In the data rows, the value 50 means zero.
Each row has a hidden score. How much does it go up from the first row of each pair to the second? 20 means little or no change, 40 a big rise and 0 a big fall. The score is a weighted sum of the row's numbers plus the product of two more (or one squared), each taken from its middle value.
[54 50 31 40 59 45 34 60 44 44]
[29 52 05 50 46 44 34 59 45 43] -> 28
[20 51 28 44 54 32 33 60 40 45]
[39 52 31 41 48 38 39 56 49 45] -> 16
[48 50 36 53 48 41 39 57 53 44]
[31 41 20 79 47 65 34 68 59 42] -> 24
[84 58 63 41 70 35 81 44 53 40]
[62 57 77 48 59 52 73 46 59 36] -> 19
[45 44 43 45 52 51 43 60 54 45]
[53 48 44 57 45 39 44 56 49 46] -> 23
[47 50 29 47 50 45 43 56 47 46]
[58 53 29 70 33 34 43 55 48 46] -> 22
[56 51 25 53 51 42 46 57 48 46]
[54 46 39 44 47 41 48 61 52 48] -> 18
[56 51 54 51 45 63 62 76 57 50]
[15 52 85 37 51 74 75 58 50 56] -> 17
[60 52 51 51 53 49 55 53 52 49]
[60 55 53 46 58 45 60 53 47 49] -> 21
[52 51 50 49 53 42 58 56 47 48]
[53 49 59 43 54 51 57 56 48 49] -> 17
[42 41 47 60 42 54 51 59 46 55]
[53 45 49 50 49 49 45 56 50 52] -> 18
[58 34 27 60 37 56 35 61 39 67]
[32 37 43 54 45 45 39 58 41 63] -> 20
[53 31 40 73 38 60 48 62 33 66]
[21 36 47 43 50 59 55 61 33 61] -> 22
[73 39 37 94 43 69 56 61 36 56]
[48 43 40 78 41 45 51 56 45 54] -> 18
[41 43 51 47 52 50 45 55 45 56]
[31 38 47 49 55 46 42 58 39 61] -> 22
[46 41 49 40 57 37 43 57 44 56]
[48 42 52 48 46 50 44 56 46 54] -> 18
[43 44 56 42 53 50 46 54 46 55]
[43 39 57 59 49 43 46 57 41 58] -> 23
[47 42 52 47 49 49 47 54 47 53]
[36 24 46 53 42 64 51 54 30 67] -> 20
[48 43 54 44 56 54 49 51 50 52]
[51 42 51 44 51 50 48 52 50 52] -> 20
[55 33 54 86 29 57 47 45 46 65]
[59 37 54 51 45 58 46 52 44 61] -> 7
[39 43 48 44 44 50 48 51 50 53]
[43 41 57 54 49 70 55 45 48 57] -> 20
[67 44 67 59 42 65 65 35 51 58]
[63 52 55 48 56 55 55 46 55 41] -> 17
[55 58 61 56 55 66 65 36 57 37]
[69 58 74 64 66 74 72 36 50 34] -> 26
[59 67 75 54 61 65 70 29 60 36]
[56 59 65 62 66 65 68 35 53 41] -> 23
[50 55 51 53 56 64 65 40 56 44]
[49 49 64 45 51 54 56 48 54 46] -> 16
[53 51 60 57 57 71 63 43 54 46]
[54 50 60 63 51 53 55 48 55 45] -> 22
[45 48 53 52 56 70 60 47 52 46]
[47 49 62 31 55 46 53 49 55 47] -> 18
[55 45 58 35 53 50 53 47 53 50]
[49 40 63 63 41 60 47 51 52 50] -> 24
[49 44 51 50 48 56 45 53 52 50]
[26 37 73 41 50 53 44 57 44 55] -> 18
[39 45 48 50 46 49 46 54 53 49]
[59 44 43 72 52 45 48 55 52 50] -> 28
[55 43 49 43 53 55 45 56 49 49]
[60 41 42 39 54 57 40 54 47 50] -> 19
[35 35 59 57 40 78 32 49 52 49]
[53 36 50 52 44 52 38 52 53 49] -> 22
[47 44 47 40 49 53 34 53 48 50]
[40 43 58 55 40 73 40 56 49 51] -> 18
[45 43 57 68 40 57 47 56 52 49]
[54 41 62 59 49 57 52 57 49 50] -> 18
[50 48 54 49 50 49 49 53 55 45]
[56 44 63 56 48 44 50 52 52 49] -> 22
[62 41 58 51 55 46 49 51 49 50]
[72 39 47 57 47 58 50 45 54 49] -> 21
[61 50 51 40 55 48 46 47 49 58]
[66 55 43 53 49 56 47 41 55 55] -> 22
[68 54 55 59 41 54 51 38 50 61]
[62 53 52 45 56 68 56 35 46 59] -> 17
[70 50 50 48 51 49 54 43 51 54]
[54 55 54 46 46 58 64 23 49 69] -> 21
[53 47 53 32 54 57 51 47 49 54]
[47 48 53 42 51 60 48 50 50 54] -> 21
[74 50 68 61 55 76 51 44 37 71]
[32 54 72 27 60 75 56 40 36 68] -> 18
[42 53 68 33 54 61 54 44 44 56]
[72 52 56 50 64 49 57 43 38 58] -> 24
[55 50 58 54 51 55 53 47 48 51]
[40 48 62 66 46 69 60 37 41 63] -> 23
[60 45 55 28 62 65 56 42 40 62]
[48 45 55 46 53 62 49 51 47 55] -> 21
[39 43 65 61 37 81 48 49 37 70]
[51 66 56 51 38 40 48 35 59 56] -> 25
[30 91 67 53 32 23 50 19 77 43]
[37 91 54 58 24 33 43 21 74 35] -> 19
[57 64 77 31 55 38 69 48 43 48]
[49 45 48 52 45 55 53 56 49 50] -> 17
[52 44 47 50 51 45 48 55 50 52]
[35 43 46 39 57 54 42 56 48 56] -> 19
[39 40 48 59 33 41 30 57 42 71]
[37 46 42 38 48 45 38 54 49 58] -> 20
[48 41 42 11 44 64 47 41 90 69]
[52 76 54 43 61 45 55 31 55 46] -> 29
[56 50 57 41 57 45 57 49 53 46]
[49 47 45 50 49 43 41 58 52 46] -> 21
[41 64 55 37 47 28 74 37 57 42]
[54 76 45 48 57 28 56 34 52 41] -> 21
[30 99 68 56 56 37 60 16 46 37]
[48 90 52 41 64 23 59 23 50 38] -> 21
[58 34 39 59 58 68 46 66 49 47]
[62 48 37 44 54 39 37 61 48 47] -> 22
[46 56 28 52 42 36 34 57 50 44]
[53 47 51 50 48 41 46 55 49 48] -> 15
[59 46 59 42 50 52 50 55 46 49]
[44 47 47 52 48 51 49 54 51 47] -> 23
[48 52 62 37 60 43 56 48 49 48]
[51 56 59 71 44 59 56 43 52 48] -> 26
[56 55 55 42 55 48 54 46 53 46]
[50 55 45 74 33 61 60 44 51 50] -> 25
[24 51 50 46 47 53 56 49 50 49]
[47 50 58 41 56 60 56 50 49 49] -> 17
[42 50 47 43 57 59 60 49 44 52]
[33 54 44 65 41 66 62 45 49 47] -> 22
[47 54 42 41 56 62 59 45 48 48]
[51 53 46 36 53 51 52 48 53 47] -> 19
[40 52 42 39 54 48 51 49 53 48]
[47 48 48 51 54 58 51 52 50 49] -> 19
[49 50 47 40 49 46 43 57 49 45]
[44 46 30 50 49 48 38 63 38 45] -> 24
[48 49 37 46 49 46 42 58 48 45]
[42 48 45 45 50 49 43 58 51 46] -> 18
[50 48 38 50 50 49 46 57 49 48]
[42 46 37 41 53 60 48 58 48 48] -> 19
[58 45 53 38 52 53 50 58 50 47]
[50 42 63 48 42 47 55 57 58 45] -> 20
